Where one turn sends some rows of the set: a few examples, then the rows asked:
Moku: [  9.5  14.1  13.8  29.8   6.7  10.5  10.4  -2.6 -24.5  28.7 -48.3 -35.2
   7.9   1.5  15.4   7.9   4.0 -13.8  -7.8 -12.4  11.9   3.8 -14.9 -26.8
  29.6   6.1  21.2  18.0]
Fovag: [ 28.1  19.8  13.7   4.9   9.0   9.1  11.1 -21.7  41.1  11.9   5.8  -4.4
 -20.3 -25.2   3.1 -10.1   6.8  -4.1 -22.1  10.9  29.8 -20.1  -9.2 -29.7
  -0.3 -18.9  22.0   4.7]
Sumut: [ 12.3   5.2  25.7  -0.2 -12.5 -11.5  19.0  -0.1 -26.4   2.5   0.2 -44.2
 -23.4 -23.1   0.5  -0.6  -1.9 -10.0   4.2   8.1  28.3  -7.1 -26.0 -13.2
   9.2  -2.3   5.6  28.9]
Kot: [ -1.0 -38.6  29.8   7.7 -14.5  25.4  10.0  16.3  -6.8   8.9 -21.2 -48.0
 -15.2  -7.1  10.5  13.9  -6.7 -34.8  -0.4  22.0 -28.5  25.2  14.2  -5.6
   0.7  -8.7   9.0  11.9]
fam: [ -4.0  -6.3   2.9  27.5  26.7 -19.4   2.7 -19.2   9.2  27.2  -5.1 -11.0
  -0.2 -38.2  -4.1  -1.5  20.0  -0.7  -6.2   1.4   6.7  -3.5 -12.7  -0.7
  -5.5 -29.3  41.7  22.3]
rudis: [  4.2 -10.7  25.0  16.9 -10.7 -16.5   8.7  -4.5  32.7  21.8 -51.5 -28.3
  16.6  -0.6   5.5   9.3  -4.1 -10.8  -7.2  33.6  10.2   8.5  18.7 -21.3
   1.4 -30.6  20.3  11.9]
dato: [ 14.3   8.2  26.2   8.3   2.6  12.1  -6.8   3.0  32.6  20.7   9.5  -8.1
  -6.3  23.4  12.8  -7.3   7.1 -10.7   4.1 -28.2   3.8 -10.3  -1.5 -43.8
 -11.4 -30.8   2.7  -9.8]
Sal: [ 21.2 -12.8  46.1  27.4 -10.4  -6.5  16.6   9.3   3.9  11.5 -10.8 -31.5
 -33.7   2.0   0.9  -1.1  10.0  32.1  -1.2  -6.9   0.4  -4.0 -22.0 -20.5
   2.2 -16.2  18.9  36.2]
Zuv: [  1.9  26.9   4.6  -2.4  -2.3  10.0  -0.3  12.4 -17.2  10.9 -31.2 -28.1
 -16.1  -5.0   1.8 -22.6 -12.0   7.3  14.3  14.9  10.7  -4.3  17.1  12.7
  14.6 -20.0  15.9  -2.2]
vope: [ -4.6  -1.5  -8.2  30.7 -18.7  23.9   8.3  -3.4  -4.6  -1.7   2.3 -14.3
  -5.5 -49.0  38.8 -20.6  -3.5 -18.3   8.8  -7.3  -3.1  10.6   9.2 -31.4
   2.9 -36.8   3.3  -9.5]
kud: [ 20.9 -17.5  23.3  24.3 -13.6  31.3 -17.8 -11.5  -3.9 -10.9  40.8 -29.8
 -22.2 -11.5  15.2  -4.6 -20.4   0.4  -9.5   4.3 -10.1  -0.7 -11.3 -10.3
  22.2 -16.6  -6.2   6.4]
vazub: [ 11.9 -38.5 -19.5   8.1  17.0  27.9  23.5  15.4  -4.0   7.4 -10.7 -28.7
  -8.5  -5.3  33.4   5.2   6.1   3.4  21.0  12.6  -2.9   6.7  10.0 -19.6
  -4.7  -5.8   8.4  11.1]
geli: [ 20.0 -22.3   8.4  10.6 -12.7   6.3  13.7  19.1 -25.2  20.7  16.6 -18.2
 -23.8   1.8  13.9 -26.3 -11.2  -1.8   5.1   6.4 -22.0   6.3  31.7 -28.5
  17.2   5.5  24.8  12.4]
vapod: [ 15.1 -24.6  17.2  -4.1 -22.6   7.9   1.1  12.4   8.7  23.8  -5.6 -34.2
   1.6  20.8  27.9  10.7 -11.0 -18.9  -0.1 -19.7 -20.2  -9.9  28.8 -15.5
  12.4 -45.9  -2.7   8.4]
Tet: [  4.1 -26.0 -14.6  13.1 -11.0   5.8   2.4 -18.9  12.5  15.8  17.5  -0.4
 -19.2   0.9 -12.2 -20.5 -20.6  -3.7   1.9   7.0  -9.9  26.0  -6.8 -39.8
  19.1 -38.6  -7.1  -0.5]
tediv: [ 12.1 -33.1  19.6   7.2 -18.9   0.9  15.2 -16.5  21.7  38.9   2.2  -4.1
  15.5 -17.2   3.6 -27.1   8.2 -12.8 -13.4   3.1 -29.7  19.5 -22.0 -40.6
  25.6 -30.1  29.4   4.0]
savef: [ -2.5 -30.4   5.0  30.4 -20.8  31.4 -10.7  15.1  24.7   4.7  16.7 -26.2
  11.4 -11.7  -1.2  -3.6   8.2 -10.2 -12.0  39.9  -7.1  -2.9 -15.3 -20.1
   0.3 -23.2   3.4  -1.4]
Mig: [  2.3 -10.4  40.3  -3.7 -21.0  34.2  15.4  -6.0 -10.3  51.3 -10.2 -19.5
 -23.7 -22.1 -17.8 -11.1 -24.4  -3.1 -15.6  17.0  -7.8  10.1  10.4   0.6
  13.6 -20.8  13.5  12.0]
Nirez: [-14.8   4.8 -33.4  19.5  -4.6  32.1  17.4  -8.3  16.1  24.6  -9.4 -19.2
  -9.1 -16.5  16.6   8.9  -3.2 -22.3 -21.1  15.1 -11.3  -1.9   9.3 -15.0
 -11.4 -41.3   6.6  -8.0]
mesi: [  7.5  16.0  13.7  36.5   0.5   1.3   8.1  -2.0  12.6  15.4 -41.7 -27.5
 -15.3 -14.7  -4.4  -3.1  -3.4 -10.5   7.2   5.0   4.9   3.5  54.4 -18.5
  -1.6 -22.6  13.5  13.3]
fomo: [ -5.3 -14.7  30.0  -3.7  12.7  -7.1  -6.1   4.5  17.3  25.4 -32.4 -14.7
   7.6  32.3  23.0  -5.7  14.9   5.0  -1.8   1.1  -7.7   6.8 -15.1 -34.4
  16.6   0.7  29.8  11.5]
botu: [-20.1  -1.3   0.1   6.2  -3.5  17.8   6.4   3.3   9.7  16.1  15.7 -33.9
 -24.4 -39.5  17.1 -10.2   0.1 -14.3 -21.4   2.7 -35.0  11.2  -9.9 -37.1
  10.1 -50.4  33.0   5.7]
viri: [  0.2  -1.1  52.6  -3.4 -11.5 -24.5 -13.7  -7.0  11.3  21.2 -18.7 -46.3
 -16.2  -4.2  21.7  -0.9   2.2   3.2 -19.9  16.2 -13.2   2.1 -18.8 -23.7
  34.0  -0.7  28.7  18.8]
miliv: [  5.6 -55.0  13.8   7.0 -25.2   6.8   0.9  -5.9 -37.1  19.1 -21.6 -19.6
 -13.5  -1.0   3.5  -8.2  -3.7 -11.9  17.0  15.7  -4.7  14.0   9.6 -15.4
   8.9 -31.0   9.5   2.7]
Nisor: [ 13.6 -27.6   4.0  16.0 -29.3  22.1   8.2  -7.5   4.1  24.7 -43.3 -31.1
 -31.5  -9.9  34.0   1.5  -0.5  -9.6   8.0   3.9  -6.1   8.7 -45.0 -11.1
   6.9 -25.9  15.8   4.6]
mumi: [  7.0  21.2  20.7  25.9  -3.8  26.2   7.5  -8.5   8.8  24.1  -6.5 -19.2
  -9.6 -10.2  11.4  -8.3  10.2  -9.4  20.2  -2.1   8.6  -4.5 -58.0 -16.5
  -8.7 -36.2  12.2   7.0]
Nafo: [  2.4   3.8  -6.3  40.4 -17.3  15.5 -13.1 -30.3  -9.4   0.3   6.9 -34.2
  -5.4 -27.0  16.3   1.6 -15.3 -16.5 -20.6  14.5  -4.3  14.4   3.0  -1.8
  24.7 -29.4 -13.7  22.7]
zom: [ -5.9 -34.9   4.9  19.9  27.4  27.9   0.2 -36.8  29.4  34.6   2.4   3.4
  -3.7  -8.5  -4.4  -3.3  -7.5 -27.4  -0.2  10.1 -15.9  11.3  -7.4 -25.6
   7.1 -14.5  25.5   4.4]
nago: [  2.6  14.5   9.7   3.2 -12.6  -9.8   2.8 -15.1 -24.8   9.9 -18.4 -38.6
 -28.5 -10.8  11.3  13.6 -21.9   7.8  -8.6  15.8  33.3  -2.1  12.5 -24.6
  12.8 -27.4  -7.8  17.3]
vufu: [  5.4   4.9   8.3  17.2  16.9  13.9  10.7  -1.9  22.2   6.3  12.5 -25.7
   6.1 -14.0  44.2  -3.8  19.6  -5.2   2.0  16.7  20.2   9.8  -2.8 -40.5
  -5.0   1.0 -14.8  23.2]
ros: [ 24.1  -9.3  15.1  -6.1  17.5  10.4  19.1  13.6  25.3  39.7 -34.7 -44.5
   0.4  12.7   4.9  -7.2   0.9 -34.3  -2.3   4.9  10.9  -1.5   9.1 -42.9
  21.1 -13.6  22.5  22.6]
zepes: [-15.7 -21.7  -2.3  18.3  -8.4  12.9  -0.1 -19.1  24.9  21.1 -17.8   3.9
   1.0  -6.6  19.7  -4.3   2.2 -29.9 -47.8  20.6  -3.8  -1.0  17.2 -26.1
   6.7 -37.7  20.4   0.3]
lono: [  6.5  -6.2  14.4  17.4 -30.5   4.0   2.8   3.3  -9.7  21.1  46.6  -8.5
   4.8  -2.2   0.3  10.7  12.0 -14.0 -22.0   1.2 -28.3   0.5 -23.0 -21.9
  -5.7  -6.2   7.5   9.6]
bolil: [  0.8  -5.9  49.6  16.4  -7.2  -2.0  43.0  -2.4  -1.2   3.6 -20.9  -6.8
 -16.2  -4.2   2.5 -12.1  -6.3  -8.7 -15.4   0.0  26.7 -24.8  10.0 -25.8
   3.1  -5.5  27.1  19.8]
peful: [  0.1 -35.7  -6.1  19.5   3.8   1.5  30.9   8.1  -5.8  38.0 -14.6 -29.3
  -8.3 -25.3  -5.0 -13.7   2.1  -5.0  -1.9   3.5 -21.4  16.7  -5.6   4.3
   3.2  -0.7  48.8  16.4]
tiga: [ 10.2 -23.9  22.1 -14.5 -26.0  -4.5   0.1 -45.0  11.7   6.4  20.7 -25.0
  -1.2  -8.3  20.3 -11.9  17.7  -6.2 -20.8  11.0 -19.3  14.2 -23.5 -27.2
  12.1 -23.2  17.7  11.8]
lukaz: [ 17.5  16.1  25.7  -3.2  -5.7  -5.7   5.0 -27.5   6.7   7.1 -24.2 -36.8
  -7.9   5.2   8.7   1.2  21.1   2.1  27.7  -0.9 -13.3 -20.1  21.6  -7.1
  10.1  -2.6  19.4   8.6]
pif: [-29.2 -37.1  10.6   6.6 -14.7  -4.7  16.5   3.3 -17.2  43.0 -17.5 -32.6
 -37.6  -6.1  23.6   0.0   1.1 -11.8  -8.2  -7.1 -27.9   6.1   5.0 -20.1
  11.2 -14.3   1.3  17.1]
lodos: [ 28.0  20.6  11.6  10.6   0.1 -19.1 -14.5  -3.9  -1.3   5.5  16.4  -1.4
  -6.5   9.0   3.6 -26.0  -8.3 -24.6 -15.7   9.9  -1.1  25.1  14.6 -34.8
   5.2   1.7  35.2   2.4]
far: [ 12.0  29.9  33.8  18.0   6.1  19.8   5.2   6.3   9.2  34.5   1.3   5.3
 -11.5 -27.4 -23.1 -15.4  -6.7 -31.5  -4.8  -9.2   1.9  -3.1  -0.7 -19.1
  11.8 -33.4  12.9   4.3]
zof: [ 22.3  32.5  13.5  17.6   2.4   4.6  -8.1 -25.7  29.9  25.8  15.5 -27.5
  22.3  -3.2  -1.7 -10.8   8.3  18.3  -7.9  -6.0   3.2   8.3  -3.7 -23.3
  -3.4 -25.7  23.9  13.0]
fubet: [ 14.7  31.7   8.4  30.9  10.3   4.8  -5.6  -1.9  20.7   5.5   7.7  -4.4
  10.3  -6.8  32.7 -18.0 -12.7 -11.2 -17.6   0.1  18.8  -9.4 -25.6 -26.7
  29.8 -25.7  22.3  18.1]

Moku moves to botu
Mig moves to lodos
And these:
dato moves to vazub
miliv moves to zof
mesi moves to kud
viri moves to zepes
Zuv moves to lono

